name the system of each run
In the rows, 128 means zero.
path 1, K (5 x 32)
[[128  80 151 142 126 152 161  70 122  80  84  89 156  73 108 106 132 147
  129 106 120 150 107  96 153 156 122  76 130 134 136 117]
 [133  73 164 121 131 146 161  90 127  79  84  83 152  72 112 108 136 151
  118 112 141 138 115  90 163 152 146  85 136 129 122 130]
 [132  71 164 103 140 134 164 112 120  77  86  81 147  77 112 115 141 161
  113 122 147 130 126  96 165 148 153  93 145 128 102 134]
 [126  76 168  90 153 128 159 137 121  77  87  80 145  84 115 119 145 165
  111 133 160 117 138  97 166 142 161 111 153 127  91 142]
 [130  84 163  77 158 113 154 156 122  81  92  82 137  98 115 121 145 162
  109 144 171 117 142 101 172 132 174 122 156 120  79 145]]
path 2, Q (5 x 32)
[[143 107 141  95 122 167 149 151 111  87  95 116 108  71 106 108 123 192
  138 128 120 120 154 116 180 132 180 115 134 132  82 112]
 [136 115 146 103 116 149 156 148 124  83  85  98 120  73  99  99 134 173
  135 153 130 132 147 115 175 137 178 121 146 120  78 120]
 [140 115 144 107 124 128 162 150 122  82  83  84 131  73 104  93 138 158
  126 172 143 140 145 120 165 138 177 127 162 117  76 122]
 [140 120 139 109 134 107 163 154 129  86  81  80 144  84 112  85 141 139
  118 187 150 144 143 118 157 141 167 133 167 109  78 124]
 [137 116 138 112 142  89 159 141 131 100  85  79 153  92 126  84 148 116
  114 193 161 146 141 132 151 147 158 142 167 108  93 127]]
path 3, Q (5 x 32)
[[148 167 103 144  90 154 151 142 131 100  88 117 118  77  94  69 116 141
  145 186 103 160 146 145 148 132 159 133 144 122  85  91]
 [146 168 103 131 102 126 149 159 131 115  98 117 120  87 105  71 125 134
  144 206 111 158 150 153 136 126 168 155 155 114  78  99]
 [147 160 112 110 113 106 145 166 131 126 115 119 119 108 115  83 135 121
  145 216 128 146 155 158 136 129 168 171 155 100  85 106]
 [141 151 119  99 132  87 134 177 124 135 127 120 123 125 126  96 138 115
  129 214 151 130 158 158 127 120 166 176 156 102  78 118]
 [133 139 130  85 151  76 128 181 127 142 137 119 130 142 137 115 142 106
  120 202 162 115 159 149 126 120 159 179 156 101  88 140]]
path 4, M (5 x 32)
[[133 148 103 205  83 161 142  51 144 117  97 125 148  93  98  81 113 110
  143 118  80 188 101 121 115 148  77  85 111 140 169  94]
 [130 135 108 211 100 132 150  43 145 122  96 108 167 101 115  90 121  89
  131 125  94 186  90 120 102 157  68  82 116 135 179 100]
 [130 133 116 201 118 109 150  45 143 128 102  99 181 114 130  92 139  75
  124 136 112 180  90 124  98 161  70  97 123 125 191 110]
 [128 120 127 194 131  88 150  56 141 138 110  96 187 130 140  97 145  60
  114 143 132 171  89 122  94 162  75 107 131 113 186 120]
 [123 117 132 172 145  70 143  75 142 144 126  90 184 141 149 108 155  57
  106 150 147 163  94 127  90 155  79 116 142 112 177 132]]
path 5, M (5 x 32)
[[142 120 131 171 141  87 167  84 136 117  76  71 184 104 136  85 150  81
  105 174 148 174 105 121 122 163 112 115 156 112 145 116]
 [136 101 144 146 159  71 165  95 140 118  93  73 184 109 142  95 153  84
  102 173 161 165 111 121 125 164 108 120 160 113 142 133]
 [128  88 151 123 169  62 160 109 135 116 101  70 186 122 142 107 157  84
  102 170 172 143 119 119 126 157 117 131 160 105 129 142]
 [128  79 164  93 175  62 148 123 134 110 114  78 170 129 142 124 159  98
   97 160 185 125 131 113 129 147 131 134 157 108 125 151]
 [123  73 167  74 184  74 143 143 121 118 119  85 151 137 147 144 150 121
   96 143 188 102 139 113 140 136 144 142 152 108 108 160]]
path 6, K (5 x 32)
[[143 129 120 181 135 109 173  82 137 109  73  73 172  85 124  75 135  93
  112 175 135 183 111 122 135 162 105 105 151 118 138 109]
 [136 107 135 170 141  93 167  82 141 102  77  69 183  95 132  84 148  89
  104 162 148 173 106 120 127 162 103 108 153 117 143 120]
 [130  84 153 146 157  84 163  82 139 110  90  67 186 107 136 100 153  87
   95 153 161 155 102 108 124 163 103 108 151 112 148 139]
 [122  71 161 130 171  70 155  88 139 107 106  68 183 121 141 119 156  92
   94 134 170 141 114  99 124 156 102 106 147 114 151 149]
 [117  58 176 103 178  72 141 108 130 112 117  79 172 138 142 144 151 105
   91 120 179 117 118  98 130 149 111 112 141 119 143 160]]

runs to name
path 7 (3 x 32)
[[131  92 155 123 162  70 158 116 140 103  92  74 176 109 138  97 153  98
  101 175 168 149 123 116 133 154 130 127 164 105 121 136]
 [128  98 146 133 160  66 160 104 139 120 100  77 185 119 142 100 156  83
   97 180 170 154 120 123 117 155 117 133 159 108 139 136]
 [127 109 141 149 160  63 152  94 140 125 104  78 183 134 143 102 158  70
   99 169 165 154 101 123 107 152 102 127 155 105 149 140]]

Q
path 8 (3 x 32)
[[123  55 175  75 183 109 145 145 119  95 109  86 143 123 131 161 140 149
   88 103 185  94 142  95 159 137 142 110 142 133 102 166]
 [116  55 178  99 176 105 148 117 123  92 105  74 158 116 133 149 141 140
   90  98 182 115 121  86 152 147 129  96 145 131 122 163]
 [117  63 172 120 162  98 156  88 131  88  95  69 176 111 126 132 147 122
   97 101 169 135 111  86 138 153 112  87 144 128 138 158]]

Q
path 9 (3 x 32)
[[138  98 148 135 141 105 168 109 128  83  72  58 169  82 116  90 148 124
  104 161 158 157 122 104 152 158 140 107 162 119 108 132]
 [138 108 136 144 145  98 166 103 135  94  72  66 171  88 126  85 143 104
  106 177 155 164 120 115 141 160 129 113 159 117 120 125]
 [139 114 131 156 147  82 169  98 135 115  86  66 175 104 137  80 151  86
  104 188 154 171 118 127 125 160 124 126 164 108 134 118]]

Q
path 10 (3 x 32)
[[149 164 100 174 107 112 159 106 137 119  81  97 152  90 124  67 130  98
  128 198 115 182 122 146 128 154 131 135 153 109 120  96]
 [148 142 113 175 129  96 165  93 135 128  82  85 167  94 131  72 141  82
  118 198 134 184 114 137 125 159 116 132 159 111 131 103]
 [136 126 123 171 139  75 159  89 138 125  92  80 181 114 147  86 150  71
  109 186 145 175 105 131 112 162 107 123 154 108 145 118]]

K
path 11 (3 x 32)
[[114  85 139 160 150 125 125  52 134 133 126 122 165 143 138 147 125  97
  112  71 131 137 100 103 109 146  56  85 103 150 194 135]
 [116 102 129 176 128 142 124  47 137 131 122 127 157 132 123 132 117  96
  116  70 110 146  99 112 101 149  52  74  97 152 195 127]
 [125 123 115 192 107 156 128  44 145 121 119 137 156 119 115 118 112 103
  133  79  87 159  99 110 102 147  53  77  97 148 189 112]]

Q
